X: rows in a few groups, each row roughly a mix of its group's directions:
X (97 x 10):
[[ 21   2  -2   2   2  14   5  12  24  -9]
 [  5   4   0 -11   3 -22 -16   2 -21 -10]
 [-23  -5   0  11   4   9  -2 -14 -23  -3]
 [  0 -13  12 -16 -10   0  18 -21  -2 -10]
 [-15  -2  -2  10  -4  -7 -10 -13 -29   2]
 [  5  -7  12  -5 -20  16  20   8   4  11]
 [ 10   4 -12   2  -6 -13 -18 -11 -24  -1]
 [-20  -1  -6   5  14  -8  11  24   2   9]
 [  3  -7   1 -22   8 -14  11  -8 -13  19]
 [  5 -10   0 -10 -18   0   5  -7  28  -9]
 [  8   1 -12  -7  -8  -9 -18 -12 -24   0]
 [ -2  11  -8  13  13  -1  -8  28  -1  12]
 [-22  -9   1  20  -2  -8   3 -18 -10  -2]
 [-20 -14  11  -4 -20  -8   4 -17   1  -3]
 [  5  -3  -6  10 -27   8 -12 -18  -2  -6]
 [ 13   5  -2  -6  -1  11   6   6  31 -10]
 [-17  -9  10 -12  -5  -8  20 -19   4   0]
 [ 11   2  -3 -27   0   6   1   7  23  -1]
 [  8   4  10   6  15 -14   8  21  -7  18]
 [ -5  -3   9  17  10  27  12  11  -4  -3]
 [ -9  -4  -1  23  -9 -15  -9 -11 -18   8]
 [-18  -4   4   6   7  12   7   0  27 -11]
 [ -8  -8  24  -8  -2  10   6 -20  13   5]
 [ -6  15  -8  17  17  12 -11   9   0 -15]
 [  1  -2  -4   2  -2  -3  -7 -31 -21   4]
 [  5   3  -1  13  -9  -9  -3 -19 -15 -23]
 [ 14  -9  -2 -10 -14   7  14 -18  10 -16]
 [ -8  11  -6  11  22  -5  -3  21 -11   7]
 [  0 -18  10 -13 -14  -3  21 -13   9  -2]
 [-22  -2  21   4 -10   9  14  -1 -13   4]
 [ -8   1  14  14   5   6   4  14 -25  12]
 [-12  -6  -3  34   7  -1  -8   7  -4   2]
 [ -2   2   1   2  11   7  -6  -6  21 -28]
 [  4  13  -7   9   8  -2 -29  10 -10  -7]
 [ 18   4  -4   0 -17   2  -9   0  18 -21]
 [ -1 -11   4 -10 -15  11  10  -5  26  -9]
 [  7  10 -12  15   4 -18 -15   2 -19   7]
 [  5 -13  -4  -4 -24   3  21 -14   4   0]
 [  8  -5  13  -6 -17  -6   4 -28  -8   6]
 [ 14  -1  -1  -9  -7  -6   8 -23 -23   2]
 [  6   7  -2  22 -16  10  -7 -10  -6 -20]
 [ 10  -6   9 -10  -3  30  -3  -7  14  -2]
 [  4  -9   6  -5 -11 -17  12 -13 -21  13]
 [ 19   5  -2  -3 -10  -5   4 -18 -13 -21]
 [-11  -2  -2  19  -2 -10  -9   2 -15  24]
 [  0  -6  13  -4 -12  -4  15 -14  -9  25]
 [  3  -9  -3 -21 -12  -1  10 -26   1 -10]
 [-30  -1  -1  -4  -5 -11 -18   3   3  10]
 [-11   6  -5   4  24   0   3  25   8   2]
 [-13   5  -5  -8  32  -7  -1  11  -2   5]
 [-14  -9   5   5   1  -7   4 -15 -21  20]
 [ 13  17   4   2  29  -8  -2   5  -5   8]
 [  7  12  -6   6   3 -11 -25   7 -21   2]
 [ 12  -7  -4 -13  -7  10   1   6  30  -7]
 [ 22  -8  -7 -13 -11  14  13  -8   7 -12]
 [  2   7  -7  16  -4   2 -15  25  12  12]
 [  6  -5   0   2 -13  20  -3 -17  17 -17]
 [ -3  -3 -11   1 -15  -9  -5  15 -23  17]
 [-13 -10   5   7  -5 -21  -4  -2  13 -22]
 [ -2   7 -20  -5  -5   4 -18 -18   8 -16]
 [  4   9  -8  11  10 -20  -4   2 -26   1]
 [  5  -8  13 -20   0  11  -4 -14  11 -20]
 [-20  -5  -9  17  16   6 -15   6 -13   5]
 [  4   8  -8  15  13  -4 -18  23   8   7]
 [-21  -8  -5  12  -3 -11 -11 -14 -19   2]
 [  5   8 -19  11   2  11 -19  21  -3  -4]
 [-12   7  -4  23   9  -7  -8  24  -3   5]
 [ 16  -2   1 -22  -9   0  10  -2  23  -5]
 [ 20 -14   2 -13   7   2  21   1  16   0]
 [ -6  10 -13  14   9 -15  -7  20 -14   9]
 [ -3  -1  -4  16 -26  -1 -12 -20  -3  -3]
 [-13 -11  12 -12   8  12  13   0  22  -9]
 [-12 -15  14  -3  -9   1  18 -15 -13  12]
 [ -9   3  -9   3  16   5 -14 -17 -15  19]
 [  9  -8   2  -1 -19   7  16 -24   9  -3]
 [  8 -13 -10  -8   3  -2   6  -6  31  -7]
 [-12 -10   2   4  -1 -15  18 -24   9  -5]
 [  6  15 -10  17   5  -2 -12  26   0   4]
 [ 17   5  -7   2  -8 -11  -4 -19 -23  -2]
 [ 12 -10   4 -11 -20   2  10 -23   1  -9]
 [ -9   3  -4  -5   1 -12  -4 -20 -28   1]
 [ -6  -7  -8   1  -4 -14   3 -31  -8  -8]
 [  5  11  -9   0  13  -2  -9  28  15   0]
 [-17 -19  -8 -13  -7  -7  -8  -9  19   1]
 [ -6  -5   0   5  -2  -2  -2 -29 -22   7]
 [ -5   1  -1  -1  12  16 -13   8  19 -23]
 [ 18  15   1   1  12   9  -3  25   7   3]
 [ 14   1  -1 -25   4  -8   0  -2 -23   9]
 [  4   7   1   2   1   6   3  28  19 -15]
 [  6   3  16  -5  -6  -9 -11 -15 -20  17]
 [ -6  11  -4   5  26 -16  -1  19  -5   3]
 [ 13  -7   8 -16 -10   7  19  -3  20  -6]
 [  2  -1 -11   6 -17   4 -31   7  -4  -1]
 [  4  -3  -1   3 -19  -2   8  -4 -16  27]
 [-13   7  -9   8  23  -9 -14  16   2   7]
 [-15   1   5 -12  26  13  14   6   0   0]
 [-13   5  -2  -1  25  -6   0  25   1   2]]
one row of each group, then the others: which group is each in?
[-22  -4  -1   7  14  -2  -8   9   1  25] : <92>
[-14  -9  -6  13 -25   6  -4 -12  10 -12] : <5>
[-3 10 11  1 21 15 18 16  4  4] : <61>

[-16 -14   4   4  -4 -15  -2  -9  -8  25] : <92>
[ -9  -8   7  -9  11 -22  16  -1 -18   6] : <92>
[ -2   2 -12   4   9   6   8  29  -3  18] : <5>
[ -1  -9   1   5   8 -20  13 -17 -21   6] : <61>
[ -9   5   8  11   5  -1   4  -5 -34   5] : <61>
[ -9  -2   2   6   5   3   7  -1 -23  28] : <92>
[-10 -16  15 -12  -7   2  21 -11  -5  11] : <92>
[  9  11  11 -17  -8  -4  22 -16   1  -7] : <61>
[ 13  -4  -2  13 -17 -11   4 -23  -9 -11] : <61>
